In the rows, 128 means zero.
Turns, then the turns between two rows, first turn first; the first pair answered:
turn pida:
[141 123 155 127 135  89 124 144 147  81 135 145 138 168 141] -> [136 119 139 118 140  82 118 157 154  85 134 144 140 150 141]
[120 135 102 115 132  89 147 136 125 140 125 119 141 107 147] -> [122 140  97 117 129  95 145 119 115 142 126 115 148 102 148]
[131 141 135 165 124 192  99  10 114 130 143 151 125 138  93] -> [130 142 175 176 128 185 120  37 123 121 143 152  97 178  97]
turn bidem:
[124 122 121 108 140 130 111 148 115 124  94 112 157 104 134] -> [127 115 149 125 149 158 101 144 134 107 102 130 131 135 119]
[128 146 130 149 100 126 144  85  92 145 120 108 151 129 143] -> [123 114  92 115 124 131  95 110 135 141 127 149 146  85 115]
[151 125 156 181 119 164 119 116 100 112 136 161 104 197 134] -> [137 144  80 135  97  94 139 128  57 153 112 125 154 113 169]
turn ribap:
[125 113 140 109 117 125 102 140 146 129 100 149  93 163 150] -> [127 136 131 123 102 117 125 106 110 144  93 121 119 157 169]
[133 111 162 141 144 145 117 125 172 115 137 153 117 164 117] -> [136 143 132 144 113 133 140  77 113 141 126 104 165 136 149]
[130 123  92 103 122  93 120 172 151 154 120 118 126  93 144] -> [135 127 156 135 124 114 142 181 160 131 129 121  95 160 138]
[151 150 159 128 129 131 168 153 142 140 115 108 111 132 143] -> [147 147 121 109 124 121 158 145 131 153 115 107 131  92 146]
Now pairs of rows:
(two turns a pair)
[111 104 131 111 135 126 119 165 155 120 126 141 120 128 107] -> [106 122 117 109 119  95 144 161 122 134 113 115 142 115 129]
bidem then bidem
[135 147 142 147 155 180 119  85 135 123 118 149 114 122 125] -> [128 142 105 119 156 160 108 103 135 134 115 153 130  76 126]
bidem then bidem
[150 110 138 162 131 128  98  83 141 106 147 123 107 128  94] -> [141 106  96 139 126 107  92  96 137 124 141 125 123  82  98]
bidem then bidem
[131 148 178 147 135 123 198 122  67 120  95  91 154 192 139] -> [125 104 193 123 174 125 161 198 139 101 103 151 105 194 102]
bidem then ribap
[133 134 160 158 100 173 139  89  91 110 129 135 139 129 138] -> [125 127 191 149 111 145 156 148 112 105 123 147 106 153 140]
pida then pida
[133 123  52  82 118 114 100 110 105 154 116 127 178  36 120] -> [149 104 176 141 155 201  81 111 164  95 147 181  99 162  77]
bidem then pida
[104  94 116  96 135 135 125 178 172 125 112 122 136 129 158] -> [107 123 114 114 107 133 153 130 127 136 108  83 163 127 181]
bidem then ribap
[160 139 119 106 130 137  99 118 170 128 151  73 140  59 103] -> [162 133 155 125 141 160  98 116 186 111 159  91 116  97  95]
pida then ribap
[142 112 161 140 132 158 119 108 135 122 135 139 120 153 119] -> [139 131 128 134 116 130 138  90 101 138 126 108 156 125 139]
pida then ribap
[121 121  98 102 130 112 127 120 115 116 141 164 128 101  98] -> [131 128 132 134 128 143 133  89 108 106 145 156 120 139 100]
pida then bidem
[135 130 101 123 145 184  79  68 130 123 136 143 156 104  98] -> [133 168 124 146 114 140 143  67  77 136 122  89 169 136 139]
ribap then bidem
[122 164 157 149 114 115 203 130  90 134 135  75 127 160 158] -> [116 123 170 127 154 129 159 199 164 109 141 139  78 166 121]
ribap then ribap
[124 102  93 114 137 140  92 140 162 129 147 160 126  89 105] -> [130 139  87 134 107 130 132  82 100 145 140 107 164  90 139]
ribap then ribap
[147 173 137 140  85  91 173 141 146 146 105  78 155 139 142] -> [148 137  85 107 113 122  99 139 193 141 116 130 159  75 102]
bidem then pida
[136 139  84 107 108 110 131 121  99 145 121 108 160  91 139] -> [140 150 152 149 108 127 163 118 101 122 124  99 131 170 145]
ribap then ribap
[109  96  94 103 144  83 100 184 156 104 113 137 132  64 126] -> [125 114  72 130 127 132  92  87 123 109 121 117 171  44 130]
pida then pida
[167 138 126 131  86 113 141 156 147 135 101  87 115 165 137] -> [163 139  84 113  90 111 123 142 145 150 102  91 138 125 132]
ribap then pida
[160 127 217 203 123 208 137  91 119 118 124 148  93 211 126] -> [128 151 121 127  93  49 196 172  57 182  75  86 144 107 185]
pida then bidem
[126 127  84 128 145 139 111 106 121 127 130  97 156 114 121] -> [130 115 104 123 159 151  94 120 148 113 136 116 135 128 106]
pida then ribap
[153 161 124 128  97  96 154  82  93 141 184 121 117 128 151] -> [153 135  96 109 116 122 107  83 123 138 190 159 121  89 124]
bidem then pida
[127 116 145  99 150 139 106 156 175 144 134 146 118 104 126] -> [123 140 128  97 127 105 143 150 131 167 119 105 145  88 155]
bidem then bidem
[156 136 142 156 138 170 112  87  94 136 180 140 104 182 154] -> [146 107  93 114 156 165  68 108 126 146 178 175 109 124 133]
bidem then bidem
[136 106 154 114 151 169 102 137 189 105 147 177  75 161  93] -> [129 120  63  80 131 141  91 108 152 144 136 155 143  63 107]
ribap then ribap
[142 146 152 148 108 143 161 107 120 141 136 135 164 144 147] -> [138 123 163 136 131 153 140 146 161 129 145 169 133 148 125]
ribap then ribap
[145 167 141 167 106 169 169  41  42 122 103  69 155 167 145] -> [130 155 202 159 123 123 199 150  74 114  96  86  92 225 142]
pida then pida
[139 104  60 122 137  77  60 162 151 127 109 160 125  22 134] -> [153 172 104 182  86  83 144  74  60 139 102  77 155  81 182]
ribap then ribap
[135 113 107 119 125 156  96 114 147 113 129 137 116 123 131] -> [137 123  98 124 113 154 108  96 124 120 126 115 131 118 140]
ribap then ribap
